(in the rows, 128 means zero)
The rows of Z fall into 4 groups, and each row is roughly a mix of its group's hidden directions.
Z (104 x 10):
[[ 95 113 137  71 122  91  89 150 161 135]
 [155 141 116 112 197  93 145 146 143  94]
 [117 117  73 166 123 132 103 178 118 162]
 [110 133 104 104 112 107  97 195 148 162]
 [184 135 104 149 105 123 156  95  83 104]
 [131  94 151 114  72  82 150 165 141 135]
 [ 99 123 137 115  72 122  93 174 108 162]
 [ 88  98 104 174 143 167  89 131 153 137]
 [112 123 138 122 121  73 181 154 104 169]
 [145 107  87 169 134 121 106 154 174 169]
 [173 112 150 123 153 133 118  93 121  62]
 [ 99 153 104 179 148 172  96 102 105 124]
 [143 168  88 177 157 126 136 107  84 117]
 [142  81  75 164 153 110  96 104 120 131]
 [154 161 137 193 141 135  84 129 124 159]
 [134 125 125 109 171 116 133  95  73  76]
 [102 152 187  95 126 148 150 111 118  82]
 [ 94 110 124 137 157 131 111  99 113  54]
 [110  99 122  77 106 111 176 109  94 158]
 [158 144 167 118 115  63 167 151 125 122]
 [157 141  96 149  64 153 130 120  85 140]
 [180 116 117 144 124 117 187  93 141  97]
 [113  96  66 168 123 122  97 151 108 152]
 [102 103  80 165  96 134 100 156 112 165]
 [204 120 158 105 109 122 157 140 144 145]
 [125 109 147  96 155  96 114  87 129  66]
 [191 121 185 112 105 108 150 134 130 141]
 [168 168 139 105 138  99 107  89 131 178]
 [134 197 115 167 156 112  98 145 127 105]
 [196 145 181 113 111 102 145 136 130 122]
 [ 72 137 142 115  99 130  83 162 112 164]
 [ 86 155 166 104  87 137 107 138  80 124]
 [165 112 157 125 146 162  90  94 133  77]
 [ 64 129  94 134 151 117  85 135 119  91]
 [107 138 111 121 123  99 157 115  74 188]
 [113  81 154 152 123 103 158 173 149 167]
 [ 64 108 133 119  95 135 148 154 151 170]
 [104  98 124 142  84  97 159 135 173 167]
 [121 140 100 112 147 189  93 121 149  81]
 [179 125 142 128 175 112 131  99 182 118]
 [115 161 101 128 117  87 158 144 119 193]
 [198 120 108 126 154 116 107 147  90 100]
 [129  94  82 156 133  91 112 144 180 152]
 [139  97 148 122 162  61 157 126 151 104]
 [ 93 113 178 105  88 100 168 136 154 120]
 [ 89 140 192  87 126 144 142 133 142  96]
 [106  99 105  62 118 158 160 109 106 138]
 [126  93  94 175  99 144  91 123 133 173]
 [137 149 146 116 118  59 175 143 102 145]
 [169 101 104 157 164 108 111 113 183 142]
 [138 119 118 121 130 184  85 102 157  79]
 [150 160 180  90 155 135 155 103 121  90]
 [ 98 109 124 151  65 160 105 116 104 163]
 [184 103 161 103  98 134 161 159 152 142]
 [ 86  99 118 128 106 107 193 165 127 122]
 [200 122 170 114 111 144 152 115 143 149]
 [139 162 188  85 135 135 160 106 134  98]
 [ 91 126 125 105 121 123 134 115  53  90]
 [137 139 132  75 128  88  76 146 155 155]
 [131  88 128  65 118 180 145 122 141 109]
 [138 115 151 142 107 173 107  68  88 133]
 [ 81 151 143 109  81 149 139 154  80 129]
 [113 118 101 134 112 130  73 174 125 181]
 [181 124 167 100  93 101 144  91 107 133]
 [100 151  90 140 109 117 132 180 126 183]
 [124 146 142 114 133  72 182 176 121 135]
 [137 171 135 192 137  81 105 133 117 141]
 [135 150 174  92 142 139 149  89  95  85]
 [107 123 147 126  90 163 135 145 154 197]
 [158 130 136 156 122 129 207 102 105 131]
 [144 140 165  91 101 139 108 162  79  93]
 [118 135 109 144 209 134 122  96 157 128]
 [ 90  98  81 156  89 120 105 153 118 159]
 [161 137 117 185 121 170 174 130 100 132]
 [141  96 125 166  99 162  92  80 122 159]
 [177 126 154 126  94 148 168 141 143 179]
 [159 180 115 140 138 158  79  91 111 114]
 [142  83 143  80 114 169 136 123 161  91]
 [ 90  80  85 145  96  88 112 125 143 142]
 [121  86 122 138  99  79 152 148 172 161]
 [ 52 130  88 142 131 123 107 160 122 123]
 [166 189 127 161 143 144  84 115 110 138]
 [147 130 169 108 101 120 181 110 119  76]
 [133 116 168 101  59 116 151 158 118 112]
 [193 109 188 131 105 126 128 129 146 136]
 [119  95  72 172 117 123  96 149 131 164]
 [147 107  86 165  81 116 161 113 147 164]
 [108 127 184 104 119 100 175 109 135  88]
 [140 140 141  78 119  67 139 124 145 173]
 [112 161 171 110 129 142 154  88  97  80]
 [162 106  85 168 162 117 104 142 166 153]
 [ 72  97 140 111  93 126 164 157 152 156]
 [ 95 173  93 170 150 104 113 128  96 155]
 [192 132 173 162 121 147  95 125 143 144]
 [102 164 153 110  82 171 114 127  84 121]
 [124 137  91 163 190 123 133  78 140 136]
 [ 80 137 121 149 151 144 152  83 177 151]
 [140 146 168 109 143 132 167  95 114  67]
 [153 101 136 149 114 177  81  82 130 147]
 [117  80 120 153 119 177  84  91 144 139]
 [175 112 134 128  98 128 183 178 133 143]
 [ 92  96  97 148 139 185  89 115 149 124]
 [ 86 158 119 149 107 176 147  80 141 149]
 [195 118 172 120 119 143 161  95 135 132]]
Each list below has four rows that fit no group; the rest each fit one group, if only roughly. Name those rows in the order they come.
  J731: [140 149 140 132 130 148 172  71 110  78]
  J991: [137 112  82 148 136 125  78 163 133 178]
  J908: [104 112  95 150 146 120 134 151 104  56]
  J107: [180 157 170 113 156 116 156 100 149 101]
  J523: [157  86 167  99 116 134 153 168 170 117]
  J802: [128 106  73 176 102 164 122 153 100 125]
  J59: [106 100 168 105 105 117 189  98 145 143]
  J319: [ 73 135  66 126 168 135 121 110 141 122]
  J285: [120 161 177 103 156 145 171  98 118  94]
  J514: [176 180 154 105 119  86 149 130 104 121]
  J343: [168 149 112 145 130 147 157  72  97  94]
  J821: [158 106  74 164 166  94 121 115 136 154]
  J733: [102 116  94 160  95 154 101 148  81 160]

J107 J802 J319 J285
  J161: [150  98 180  92 124 154  99 103 161 105]
  J870: [181 119 174 137 111  98 155 144 121 172]
  J771: [158 109  76 160 187 122 105 129 114 118]
  J819: [193 146 106 134 138 157 116 117  82  99]
  J831: [156 112 127 117 170  80 143  89 164  98]
  J547: [162 161 116 133 161 174 131  91 101  90]
  J238: [192 138 158 103 102 136 115  80 113 121]
  J448: [ 69 120 100 112 137  99 176 165 124 130]
  J289: [154 125  75 142 147 134  80 154 171 145]
  J588: [121 128 185 107  77 144 136  82 150 126]
  J221: [148 127 113 153 188 147 127  76 149  99]
  J257: [ 56 113 139 125  86 131 129 121 132 170]
  J202: [122  98 138 143  83 178 114  84 156 148]
  J200: [149 114 148 105 162  87 141  89 179 105]

J289 J221 J257 J202
  J872: [107 109 119 109  58 160 131 148  93 148]
  J893: [157 133 154 110 182 132 151 109 134  69]
  J574: [151 111  79 157 175 127 102 115  86 110]
  J267: [ 84 124  85 124 124 108 112 197 130 129]
  J679: [ 67 106 105 130 142 107 159 179 140 138]
  J686: [159 137 134 167 110 184 153 113  89 101]
  J970: [114 142 179  72  84 114 139 140 101 123]
  J8: [ 95 154  79 172 156 131 107 122  93 103]
  J708: [ 79 141 143 107 176  89 161 152 148 118]
  J43: [136 122 147 112  50 139 164 152 146 130]
  J170: [154 120  84 143 197  96 126 146 123 115]
  J631: [108  82 159  86  96 119 160 156 160 129]
  J131: [134  92  79 170 130 110 101 142 164 162]

J872 J686 J970 J708
  J664: [153 153 169  98 148 111 160 124 187 114]
  J283: [111 117  90 162 107 154 100 156  77 158]
  J330: [ 88 159 127 134  88 189 142 117 100 115]
  J89: [134  90 137 108 138 103 100 193 164 144]
  J261: [176 114 127  96  88  92 180 126 127 113]
  J382: [ 83 118 116 148  77 126 145 121 160 179]
  J18: [133 144 182 101 118 157 139  76  97 103]
  J366: [ 81 163  74 152 149 126 103 116  96 140]
  J763: [109  88  68 168 118 116  97 139 135 155]
  J424: [100  94 154 117 121  63 136 161 156 142]
  J759: [139  97 100 136  95 146 114 173 170 172]
  J644: [123  95 126  87 137 114  82 174 167 147]
  J790: [165 150 172 114 157 161 134  85 102 101]
  J517: [144 152 181  94 127 140 172  97 140  94]

J330 J261 J644 J517
  J134: [ 71 122  95 181 134 124  95 127  97 126]
  J259: [104 118  77 161 136 147  81 163 114 155]
  J481: [146 131 113 125  98 105 179 178 130 175]
  J579: [ 98 173 179  97 119 151 144 146 116  92]
  J41: [118 106 150 111 191  88 110 159 158 118]
  J455: [173 125 149 125 106 107 188 105 118  87]
  J734: [161 136  82 159 187 140 111  95 120 125]
  J141: [128 125 157 100  58 106 151 161 142 145]
  J806: [170 107 177 106 110 104 149 146 161  92]
  J926: [ 92 146 168  98  63 137 151 140 131 137]
  J251: [ 94 105 141 135  99 124 202 132 134 159]

J134 J259 J579 J141
  J979: [155 128 145 150 135 178  77 124 168  98]
  J374: [115 106 128 159  95  96 152 145 177 175]
  J747: [ 61 115  84  91 133 154 145 125 119 113]
  J554: [174 136 133 123 196 140 126 105 104  96]
  J114: [102 142 153  92 132 166 144 122  76  84]
  J439: [114 149 136 121 118 113 137 155  49  94]
  J447: [147 136 143 119 193 144 144 104 144  74]
  J716: [107 124 117 197 148 147  90 145 140 164]
  J966: [176 101 122 167 148 140 104  86 163 151]
  J436: [172 129  79 152 183 128 115 100 112 120]
  J413: [162 162 152 116 152  81 156 128  82 107]
  J581: [156 108  73 168 177 119 100 139 124 130]

J374 J114 J439 J413
  J99: [177  85 123 125 125 120 150 175 138 174]
  J837: [139 117 122 123  65 117 100 175  93 152]
  J225: [167 103 166  99  99 146 131 145 170 167]
  J242: [146 111 145 123 179  94 168 108 162  91]
  J199: [179 162 120 141 156 144  68 104 120 120]
  J879: [146 182 128 123 122  71 142 107  83 133]
  J701: [119 139 185 119 160 150 111 149 133  69]
  J892: [115 149 145 106 168 160 140  89  89  83]
  J508: [ 85 144  82 147 115 109 149 170 114 170]
  J536: [124 167 147 127 120 155 155  75  88  91]
  J923: [146 102  85 171 179  97  99 133 132 119]

J99 J701 J892 J923
  J49: [150 116 159  93 134 135 170 182 161 104]
  J328: [164 116 127 114 188  92 135  96 147  93]
  J337: [184 151 175 117 111  99 158 151 119 152]
  J774: [128  68  81 178 138 142 122 146 142 124]
  J340: [146 169 123 131 121 185 116  96  82 104]
  J557: [180 136 134 154 168 131  90  80 146 129]
  J983: [ 89  97  69 168 136 153 116 147 149 126]
  J440: [191 111 164 132  94 123 159  99 139 150]
  J177: [100 133  91 148 112 151 113 173  70 145]
  J884: [100  93 153 116 118  81 152 150 182 138]
  J137: [ 90 129 115 100 105 102 112 177 152 177]

J774 J557 J983 J440
  J378: [178 127 164  83 132 151  99 100 142 161]
  J117: [113 152 187  85  96 121 161 118 152 115]
  J744: [ 68 124 117 120 127 140 113 193 134 156]
  J702: [154 147 168  99 158 106 161 112 176 104]
  J488: [124 134  74 172 163 137 126  86 143 160]
  J693: [140 128  78 151 172 146  74 132 126 157]
  J825: [124 141 107 144 100 107 191 166 115 167]
  J228: [178 127 101 125 185 112 134 127 133  78]
  J54: [128 107  79 169  95 107 137 121 135 183]
  J160: [185 141 157 119 180 132 138  99 154 105]
  J942: [ 96 110  75 157 111 133 104 154  79 144]
  J473: [ 95 142 186  98 103 142 166 119 131  92]
  J381: [ 99 144 102 151 132 104 136 165 146 195]
  J852: [125 124 149 148 152 163  96  67 118  87]

J378 J744 J228 J381
  J603: [ 98 173 101 168 182 138 135 118 102 136]
  J898: [138 120 151 122 141  53 165 153 136 152]
  J300: [140 148 165  97 175 134 121 128  99  71]
  J627: [142 128  86 165 193 112 114  95 124 137]
  J958: [149 130 124 128 144 151  49 141 133  88]
  J988: [170 138 192 101  89 134 139 100 123 125]
  J625: [ 74 140 124 107 115  88 160 118 136 180]
  J350: [102 135 112 151  83 146 118 181 138 176]
  J466: [119 154 160  91 138 143 147 114  67  91]
  J42: [127 143 142 113  51 145 126 150  87 140]
  J248: [111 152 159  82 163 146 137 122  92  79]

J603 J898 J988 J248
  J24: [ 95 163 125 158  91 168 114 164  92 143]
  J840: [191 113 169 103  98 140 115  90 124 125]
  J521: [139 156 136 134 121 164 177  68 120  98]
  J280: [ 76 124  92 101 112  79 136 143 152 158]
  J502: [ 59 115 111 129 101 125 147 149 162 163]
  J783: [174 113  97 144 195 109 115 120 111 112]
  J496: [112 155 176  90 149 175 118 128 124  88]
  J891: [190 149 119 135 144 149  66 142 127 121]
  J713: [135 128 146 107  52 151 119 168 108 136]
  J841: [ 94  91  71 148 113  87 114 155 140 139]
  J385: [ 99 118  82 154 127 139 104 157  65 134]
  J256: [ 60 117  84 157 150 150 109 139 142 135]
  J52: [180 119 140  97 102 135 122 172 159 169]
  J721: [202 111 162 120  87 122 110 122 118 127]

J24 J280 J502 J721
  J510: [175 101 182  86 100 122 116 131 143 145]
  J217: [170 152 125 141 163 118 120  75 101  85]
  J709: [ 93 125  96 147  98 151 110 159  68 146]
  J854: [109  87  95 120 110 109  82 179 150 138]
  J786: [107 115 134 154 153 138 145  70 108  72]
  J338: [ 99 162 179  94 120 147 119 126  82  97]
  J135: [150 141 144  59 151 128 140 123 123  74]
  J919: [190 108 146 144 117 119  99  78 152 143]
  J397: [190 120 159 103 105 159 108  88 130 112]
  J643: [125 138 169 105 181 116 150 116 135  71]

J510 J854 J135 J919
  J578: [130 133 135 168 153 162 164  72 123  94]
  J522: [ 74 127 135 120  57 139 131 142 105 144]
  J842: [203 132 143 153 122 179 133 135 125 128]
  J453: [147  88 133 124 177  75 133 153 164 119]
  J376: [130 167  82 164 122 117 147 159 106 176]
  J417: [116 108  59 147 118 110 108 156  99 159]
  J70: [149 145 153  93 168  96 159 123 168  91]
  J271: [171  84 124 156 131 105 103 116 182 149]
  J51: [ 95 136 187 100  81 152 149 138 136 109]
  J174: [180 123 112 141 198 111 123 119 151 112]
  J974: [141 106 101 143  84  89  97 164 103 162]
  J401: [ 60 124 180 105 118 110 126 147 151 129]
  J972: [147 112 119 111  99 112 145 207 144 145]
  J3: [114 118 107  99 112  74 142 190 138 146]
  J223: [144 164 167 119 139  62 163 122 112 138]

J578 J417 J271 J223
  J618: [ 86 142 180  98  78 148 149 129 131 113]
  J910: [ 86 111 100 184 143 148  93 118 126 164]
  J19: [ 98 143  83 141 155 116  80 151 109  85]
  J883: [164 142 152  68 113 114 165 132 126  86]
  J569: [130  86 125 149  95  96 150 167 140 180]
  J10: [ 63 128 116 113  84 117 137 154  86 124]
  J437: [143 128 161 132  97 135 134 114 202 161]
  J249: [147 126 182 108  76 127 156  90 141 148]
  J435: [128  97 102  99 114 144  92 170 169 168]
  J688: [ 98 109 172 105  73 108 173 128 130 137]

J569 J249 J435 J688
  J190: [187 150 174 113 118  98 153 146 117 158]
  J85: [147 168 118 137 125 176 134  85  82 100]
  J918: [158 125 125 101 203 118 117 108 163 125]
  J179: [105 123 103 102 129 104  85 197 140 121]
  J419: [116 114  94 154  82 129 130 149  72 164]
  J749: [100 131  87 122 128 118  75 189 128 124]
  J867: [158 115 162 100  89 148 140 161 163 171]
  J860: [103 158  97  93 149 112 147 134  75  88]
  J785: [ 88 151 143 120  69 157 135 164 110 156]
  J402: [150 148 184  82 158 134 132 101 158 105]

J918 J419 J860 J402
  J216: [193 131 144 158 138 167 145 113 105  94]
  J127: [129 152 103 117 109 114  97 178 144 188]
  J377: [189  98 173 111 108 150 120 115 155 109]
  J95: [139 144  75 164 115  96 162 119 140 175]
  J924: [ 58 134  83 141 158 130 132 161 130 136]
  J833: [156 130 160 103 157 100 149  94 182 103]
  J126: [144 135 153  81 146  95 164 103 180 124]
  J120: [138  87  93 179 128  85 130 114 128 167]
  J226: [114 182 149 121 132 109 165 162  84  99]
  J386: [ 69 122 114 173 114 182 134 139 123 140]
  J832: [ 98 156  98 171 157 149  84 103 102 112]
  J812: [140 168 140 109 117  65 168 127  92 133]

J95 J126 J120 J226
  J568: [140 140 129  97 187  96 150 132 112  76]
  J815: [148 112  81 148 193 101 106 127 141 146]
  J896: [175 136 169  78  92  97 141 143 123 121]
  J103: [ 82  95 155 105 103 111 186 121 141 144]
  J553: [187 145 102 125 132 112  93 186 125 128]
  J655: [164 127  97 142 187 102 126 156 171 129]
  J305: [135  95 143  74 117  97 101 168 163 110]
  J613: [ 65  96 107 153 128 171 134 101 149 122]
  J799: [152 146 177 104 110 133 177  79 123 117]
  J640: [116 110 125 143  80 132 115 183 173 160]
  J638: [140 157 160 104 147 149 131 104  83  71]
  J6: [136 100 113 115 148  69 136 108 184 104]
  J906: [128 119 147 132  88 147 180 146 142 188]
  J372: [147 106 175 109 119 127 181  76 133 120]

J896 J613 J799 J640
  J630: [ 84 114 152 122  65 127 161 132 135 166]
  J853: [ 85 137  77 137 138 162  91  89 121 109]
  J497: [120 145 106 133 107 149  95 182 143 184]
  J4: [141 111  75 169 143 121 104 169 153 162]
  J570: [141  97  91 155  95  77 118 146 123 171]
  J324: [130 140 153 109 193 142 146 102 150  81]
  J362: [ 81 130 145 105  76 164 133 106  95 152]
  J40: [166 149 154  94 184 128 102 116 108  94]
  J767: [184 138 171  86 107 101 159 128 124 112]
  J666: [100 148 175  84 110 175 122 155 131 105]
  J2: [137 161 153  96 148 140 169 121 120  64]
  J244: [142 116 105 127 166  73 138 140 187 117]
  J88: [109 155 182 101  79 161 144 112 105 126]
  J782: [147 103 138  78 111 103 108 185 160 121]
  J68: [150 126 131 160 129 189  72 100 138 129]

J630 J362 J40 J2
  J814: [152 116  71 170 166 102 122 107 136 156]
  J673: [160 124 133 109  94 140 127 179 155 184]
  J651: [ 99 120 187 100  75 157 142 137 122 123]
  J336: [172 115 165 120 147 136 139  84 122  72]
  J269: [175 169 158 119 171 166 115 120 144 105]
  J308: [101 114 102 144  91 109  91 151 115 188]
  J760: [122 167 168  99 154 154 112 118  89  83]
  J543: [ 77 135  81 155 155 171 100 129 124 143]
  J264: [186 108 110 159 174 137 103 105 154 138]
  J203: [ 69 139 109 107 114  92 128 156 139 177]
  J123: [ 88 119 100  99 135  91 136 135  75  89]
  J943: [128 143 178  74  93 121 146 167 115 110]
  J414: [153 143 106 154 166 151 143  64 117 157]

J651 J269 J943 J414
  J57: [142 149 195 112 127 108 160  99 128  89]
  J28: [ 65 142 109 119 104 118 175 160 118 149]
  J945: [154 146 100 168 137 162 139 146  67 107]
  J364: [187 129 129 128 195 133 121 103 123 105]
  J430: [118 163 147 110 102 204 117 132 112 109]
  J913: [137  70 144  89 116 141 145 127 187 129]
  J11: [ 86 133  77 166 146 128 117 146  98  87]
  J987: [ 59  83 102 155 135 137 126 146 149 138]
  J29: [ 59 133  89 131 121 110 120 174 134 148]
  J993: [128 146 103 159 167 114 131  91  89  76]
  J168: [ 87 159 127 131  81 166  99 128 100 164]
  J544: [177 122 182 133 105  80 152 134 130 148]
  J633: [107 114 117 131  93 126 181 184 136 163]

J57 J28 J945 J913
  J494: [135 118  72 172 162 116 112 112 142 173]
  J145: [ 95 169 112 141 123 121 134 107 127 202]
  J928: [ 92 119 159  93  88  85 152 150 159 144]
  J531: [179 143 137 122 195 135 130 108 112  96]
  J791: [142 155 108 152 128  67  92 128 139 175]
  J669: [ 82 152  73 136 153 145 101 111 130  90]
  J550: [147 113 140 158  93 156 177 102 120  79]
  J746: [180 146 155 115 183 132 143 100 129  95]
  J558: [134 118 160 115 140  92 179 100 134  73]
  J737: [190 130 162 151 113 142  84  93 137 127]
  J823: [183 167 170 107 121  97 159 142 118 115]
  J967: [183 143 150 129 121 109 146 187 151 156]

J928 J791 J550 J967
  J616: [117 114 132 103 185  91 137 118 163  80]
  J670: [184 119 181 126 114 114 153 149 125 170]
  J143: [111 161 140  98 174 100 156 120  83  97]
  J755: [133 105  74 159 163 129 103 130  74 122]
  J850: [156 145  92 134 127 128  77 192 128 138]
  J582: [107 115  77 160 119 142 102 162  79 148]
  J903: [142 134 128  84 108  91 115 174 156 175]
  J830: [191 131 132 111 144 124 153  94 150  79]
  J614: [ 52 142 106 113 121  99 115 151 131 157]
  J789: [ 76 124  80 112 146 181 114 131 138 106]
  J172: [ 67 134  71 126 141 147  99 137 115 104]
  J772: [111 155 155  84 140 124 155 126  82  78]
  J296: [161 138 173 104 150 114 149  94 181 111]

J616 J143 J830 J172
  J629: [ 96 174 121 159 132  91 144 128 122 186]
  J904: [174 112 154 160  98 129  84  81 133 139]
  J525: [114 153 149 119  65 165 160 134  93 141]
  J610: [ 86 104  83 124 100 107 105 172 134 161]
  J775: [187 116 157 141 145 160 124  90 123  85]
  J962: [123 160 180  92 144 128 178  98 130 106]
  J674: [175 110  95 163 186 117 110 122 148 133]
  J996: [167 113 179 113 100  80 158 136 144 110]
  J407: [170 118 104 142 189  98 126 137 171 126]
  J537: [156 123 108 159 133 133 110 163 191 167]
  J948: [ 64  88  87  98 124 129 151 114 117 129]
  J593: [165 133 132 136 143 128 185  83 132  81]
  J37: [ 89  68 111 138 130 174 103 119 157 124]

J629 J525 J610 J962
